In the rows, 128 means zero.
The rows below fall into families. The same turns and mirrors carry the whole set onto itself and the rows of a family onto each other. For each named row, which other rows are in its family? Write them in the order they are listed.
These 18 rows form 3 families of 6 rows each.
Z_95: [126 114 122 128 144 163 133 129  92 111  86 122]
Z_255: [111 150 139 135 119 125 112 100 168 153 131 155]
Z_576: [102  97 124 122 111 154 146 133  77 132 109 129]
Z_809: [108 131 120 128 148 145 107 130  72 116 139 136]
Z_252: [124 109 128 113 114 162 112 153 110 101  87 135]
Z_717: [123 120  90 108 131 137 102 146  87 108 131 143]
Z_169: [ 85 144 136 146 109 108 129 122 163 121 155 139]
Z_408: [115 134 109 133 125 117 142  91 170 151 111 151]
Z_888: [118  98 102 145 117 153 133 148  76 123 133 148]
Z_454: [125 111 138 131 115 166 114 150  80 133 125 132]
Z_387: [ 89 116 116 146 135 115 119 117 167 138 163 159]
Z_203: [ 86 104 127 156 126 155 134 134  88  94 114 154]
Z_987: [120 134 113 164 119 127 126 111 175 135 128 174]
Z_464: [129 148 104 123 134 106 133 118 163 136 138 115]
Z_868: [132 125 122 122 151 130 113 118 175 153 133 128]
Z_718: [ 99 101 133 143 127 134 143 118 187 134 109 144]
Z_704: [124 128 124 155 114 128 146 133 184 113 111 132]
Z_127: [ 74 104 118 117 105 137 124 139  93  97 117 154]

The rest of the family of Z_387: Z_95, Z_809, Z_203, Z_868, Z_718
The rest of the family of Z_464: Z_252, Z_717, Z_169, Z_704, Z_127

The rows below fall into families. The same turns and mirrors carry the whole set onto itself and the rows of a family onto each other. For each named row, which other rows are in its family? Write them in the order they are listed.
These 40 rows form 5 families of 8 rows each.
Z_332: [173 134 165 173 165 119 122 126 125]
Z_838: [166 117 157 169 166  99  97 110 100]
Z_233: [119  95 176 145 142 121 104 157 129]
Z_29: [124 124 161 178 149  91 105 102 138]
Z_160: [167 122 159 173 170  98 116 124 108]
Z_563: [122 109 167 170 142 123 110 172 116]
Z_25: [164 125 110 162 149 144 116 109  91]
Z_979: [ 98 138 112 171 133 138 115 109 128]
Z_492: [104 126 166 170 154  95 115 101 132]
Z_902: [147 122 134 132 148 116 107 174 102]
Z_753: [112 150 161 169 154  99 120 114 144]
Z_767: [142 131 112 179 133 149 109 104  89]
Z_35: [175 129 155 184 156 121 112 118  95]
Z_762: [121 116 186 145 136 112  99 163 111]
Z_500: [114 126 166 164 154  92  98  91 121]
Z_849: [155 137 133 130 149 129 114 160  79]
Z_293: [130 143 140 117 117 160 108 133  92]
Z_929: [143 152 129 145 144 124 119 170  94]
Z_381: [ 90 114 182 138 132 142 112 121 121]
Z_602: [111 131 127 167 129 128 106  80 130]
Z_857: [ 94 127 175 129 116 145 104 128 117]
Z_372: [150 122 135 122 136 117 108 155  75]
Z_459: [123 135 139 106 119 145 115 115  89]
Z_432: [108 121 170 118 128 153 116 117 133]
Z_246: [106 129 122 157 136 127  97  79 107]
Z_348: [159 121 114 162 148 135  97  99  86]
Z_567: [156 134 151 132 136 127 103 168  85]
Z_906: [101 130 118 160 134 140 115  85 115]
Z_344: [174 126 141 177 158 100 106 119 114]
Z_178: [107 121 184 150 129 158 121 126 131]
Z_848: [159 122 115 176 144 158 116 121 110]
Z_592: [126 107 178 152 154 107 106 165 105]
Z_30: [129  97 177 140 138 104 102 155 100]
Z_871: [127 143 177 180 153  94 114 105 120]
Z_770: [101 108 181 123 122 132 110 115 112]
Z_497: [ 94 144 134 176 131 121 111  92 113]
Z_320: [129 164 146 125 128 160 129 123 109]
Z_400: [119 143 138 115 128 163 120 116  95]
Z_84: [160 133 107 165 138 137 108  96 106]
Z_953: [136 148 127 105 133 147 119 134 106]

The rest of the family of Z_753: Z_332, Z_563, Z_979, Z_929, Z_178, Z_848, Z_320
The rest of the family of Z_400: Z_160, Z_25, Z_492, Z_849, Z_381, Z_906, Z_592
The rest of the family of Z_293: Z_29, Z_762, Z_602, Z_857, Z_567, Z_344, Z_84

The rows below fall into families. The same turns and mirrors carry the whole set onto itself and the rows of a family onto each other. For each named row, which other rows are in its family? Write them in the order they are listed.
These 15 rows form 3 families of 5 rows each.
Z_382: [144 102 113 110 134 149 148 157 102 157 121  89 121 139 105  88 140 167
 141 203]
Z_448: [123 112 131 117 132 115 133 155  87 171 111 103 129 117 120  91 147 176
 139 188]
Z_231: [165 104 146 112 113 148 153 163 149 158 102  83 162 141 114 130 156 170
 168 208]
Z_99: [181  97 145 129 104 139 147 173 165 137 112  75 207 158 137 138 140 164
 164 145]
Z_566: [158 110 162 133 103 104 131 172 147 152 100  91 209 133 151 143 146 174
 161 138]
Z_308: [138 107 181 150 111 158 156 147 142 126  92  81 195 169 136 146 137 150
 179 144]
Z_311: [109 104 132 151 141 159 148 140  74 120 121  87 148 170 129  87 112 147
 139 120]
Z_53: [121 113 177 136 122 164 161 137 122 142  85  87 151 154 115 133 147 152
 177 194]
Z_94: [168  91 110 138 121 136 137 173 126 123 138  78 197 167 141 103 116 163
 134  99]
Z_528: [104 111 146 137 139 166 157 133  81 139 105  91 122 156 111  96 132 151
 154 179]
Z_629: [130 103 154 161 124 155 149 148 112 111 114  80 194 178 145 119 115 148
 154  97]
Z_812: [148 103 132 143 117 102 124 172 112 140 126  93 201 142 155 108 123 172
 133  92]
Z_398: [145  94  91 127 138 141 138 164  89 136 141  85 144 155 123  71 117 162
 121 135]
Z_878: [125 107 111 132 135 107 124 161  75 151 130 100 151 133 137  77 123 173
 121 124]
Z_628: [143 115 162 116 111 112 137 161 131 173  93  98 164 118 127 131 160 177
 163 196]

The rest of the family of Z_398: Z_382, Z_231, Z_99, Z_94
The rest of the family of Z_628: Z_448, Z_566, Z_812, Z_878

The rows below fall into families. The same turns and mirrors carry the whole set onto itself and the rows of a family onto each other. For each named row, which other rows are in its family? Write them in the order they are listed.
These 40 rows form 5 families of 8 rows each.
Z_795: [127 108 137 118  71 131 112 104 132 117 133 154 122 124 116 146 110 139
 139 155 129  97 182 112]
Z_633: [147 126 118 151 153 116 159 153 110 158 120 129 115 132 112 126 152 110
 110  88 141 168 114 124]
Z_116: [163  98 132  90  93 127 104 170 110 113 137 114 150 147 133 122 160 145
 118 115 162 145 113 122]
Z_913: [138 157 128 130  90 112 149 114 159 123 150 111 148 152 105 141 163 123
 133 136 127 154 154 138]
Z_176: [157 102 126  92  97 114 111 147 117  88 140 111 155 119 131 142 174 137
 135 137 143 157 123 127]
Z_336: [122 132 133 151 144 133 153 118 134 165 121 167  91 140 123 124  93 116
 124 110 137 102 155 105]
Z_784: [142 117 124  91  91 113 152 102 151 150 110 119 155 149 131 133 118 108
  92  96 147 117 129 119]
Z_908: [138 116 134 154 152 138 112 161  99 101 151 162  92 114 122 135 148 143
 170 150 137 143 149 116]
Z_641: [140 137 122  92 112 116 139  93 156 137 106 111 153 143 129 124 117 111
  90  98 143 124 145 107]
Z_859: [161 125 107 160 101 117 152 123 153 119 144 127 133 149  80 118 171 129
 139 142 143 137 140 131]
Z_874: [118 151 139 159 143 113 152 115 145 151 120 150  96 107 119 144 116 105
 156 104 141 116 162 115]
Z_515: [137  96 135 154 128 133 125 173  96 114 157 170  95 116 127 144 151 138
 168 149 138 134 136 130]
Z_282: [133 138 119 150  88 111 144 119 164 117 133 127 157 147  82 124 157 145
 134 138 130 140 144 126]
Z_571: [142  74 131 112 151 137 115 150  93 128 112 166 101 107 154 128 103 128
 126 112 154 107 127  97]
Z_901: [123 155 132 159 143 134 148 115 150 160 127 142 101 110 126 141 113 124
 144 102 164 106 164 119]
Z_377: [133 109 139  95  87 132 106 113 141  98 138 152 132 128 141 142 114 142
 149 159 141  90 167 110]
Z_734: [117 109 152  85 140 133 108 143  99 133 117 153 115 111 171 151  94 122
 121 105 141 121 141 104]
Z_777: [140  99 147 154 136 137 127 162 113  99 149 157 110 121 131 142 163 134
 158 163 134 155 147 140]
Z_682: [164 101 152 144 138 150 137 136 123 111 145 165  91 102 135 137 167 146
 164 151 128 114 148 110]
Z_346: [148  78 133  81 104 113 116 154 105  97 144 125 152 150 120 126 157 130
  95 120 146 146 124 120]
Z_604: [132 107 145 111  84 126 129  97 138 111 133 164 126 119 135 150 105 146
 136 173 138 105 165 103]
Z_200: [116 133 106 100 105 100 123 124 129 141 115 114 156 158 119 128 100 105
  95  94 154 144 133 125]
Z_488: [137 124 125 142 154 111 148 177 119 150 114 128 105 146 103 125 144 109
 122  78 145 148 137 143]
Z_65: [145 143 135 147 126 111 154 117 155 149 140 131 140 145  85 149 167 111
 132 149 124 147 140 138]
Z_620: [138 135 111  88 104 111 135 103 137 152 111 123 139 136 123 123 104 115
 101  85 149 103 135  95]
Z_601: [156  80 126  84 100 117 112 151 103  92 132 138 149 152 130 124 150 128
 116 148 117 155 119 116]
Z_444: [144 107 139 127 154 118 154 195 122 147 127 121 103 130 124 138 150 111
 126  96 165 150 129 114]
Z_80: [147 132 125 152  88 116 160 116 150 122 152 119 137 155  99 129 180 142
 146 136 139 144 151 126]
Z_275: [130 141 102  96 113 120 114 108 141 140 100 129 147 135 136 115 101 121
  91  92 147 135 150 105]
Z_885: [161  83 120  85  99 137 110 148 106 104 139 127 152 151 135 122 151 147
 103 142 140 142 118 120]
Z_798: [152 125 119 124 170 120 151 162 118 138 124 125 124 135 137 120 154 112
 122  91 153 162  98 123]
Z_552: [133 101 135  91 153 135 105 150 101 130 108 161 111 106 156 134  88 110
 115 112 140 114 129 109]
Z_781: [145 110 133 103  87 137 114  86 132  99 145 152 140 113 151 141 125 143
 140 167 137 111 145  92]
Z_651: [149  94 158 148 125 131 149 156 110 112 160 150 100 125 119 154 166 130
 167 155 136 125 129 130]
Z_969: [146 126 113 132 157 125 135 168 113 142 126 115 123 139 119 119 163 106
 123  74 143 157 116 132]
Z_910: [133  93 125  98 117 140 109 150  94 103 119 149 104 116 170 120  96 138
 127  96 156 113 140  96]
Z_516: [136 128 119 116  90 129 111  70 132 103 133 159 146 128 132 129 115 141
 134 146 115 106 153 120]
Z_631: [116 136 130 154 144 123 158  94 142 142 121 164  97 116 119 146 108 107
 144 131 117 117 168 111]
Z_712: [144  94 140  93 151 140 118 146  86 136 122 152  88 112 172 143 110 109
 125 111 149 119 138 109]
Z_608: [131 155 126 160 137 137 146 110 147 153 116 153  95 106 135 140 110 122
 165 128 134 112 156 117]

The rest of the family of Z_631: Z_116, Z_913, Z_571, Z_488, Z_275, Z_781, Z_651
The rest of the family of Z_682: Z_176, Z_336, Z_200, Z_65, Z_444, Z_910, Z_516
The rest of the family of Z_901: Z_795, Z_784, Z_908, Z_859, Z_734, Z_601, Z_798
The rest of the family of Z_885: Z_641, Z_874, Z_515, Z_604, Z_80, Z_552, Z_969

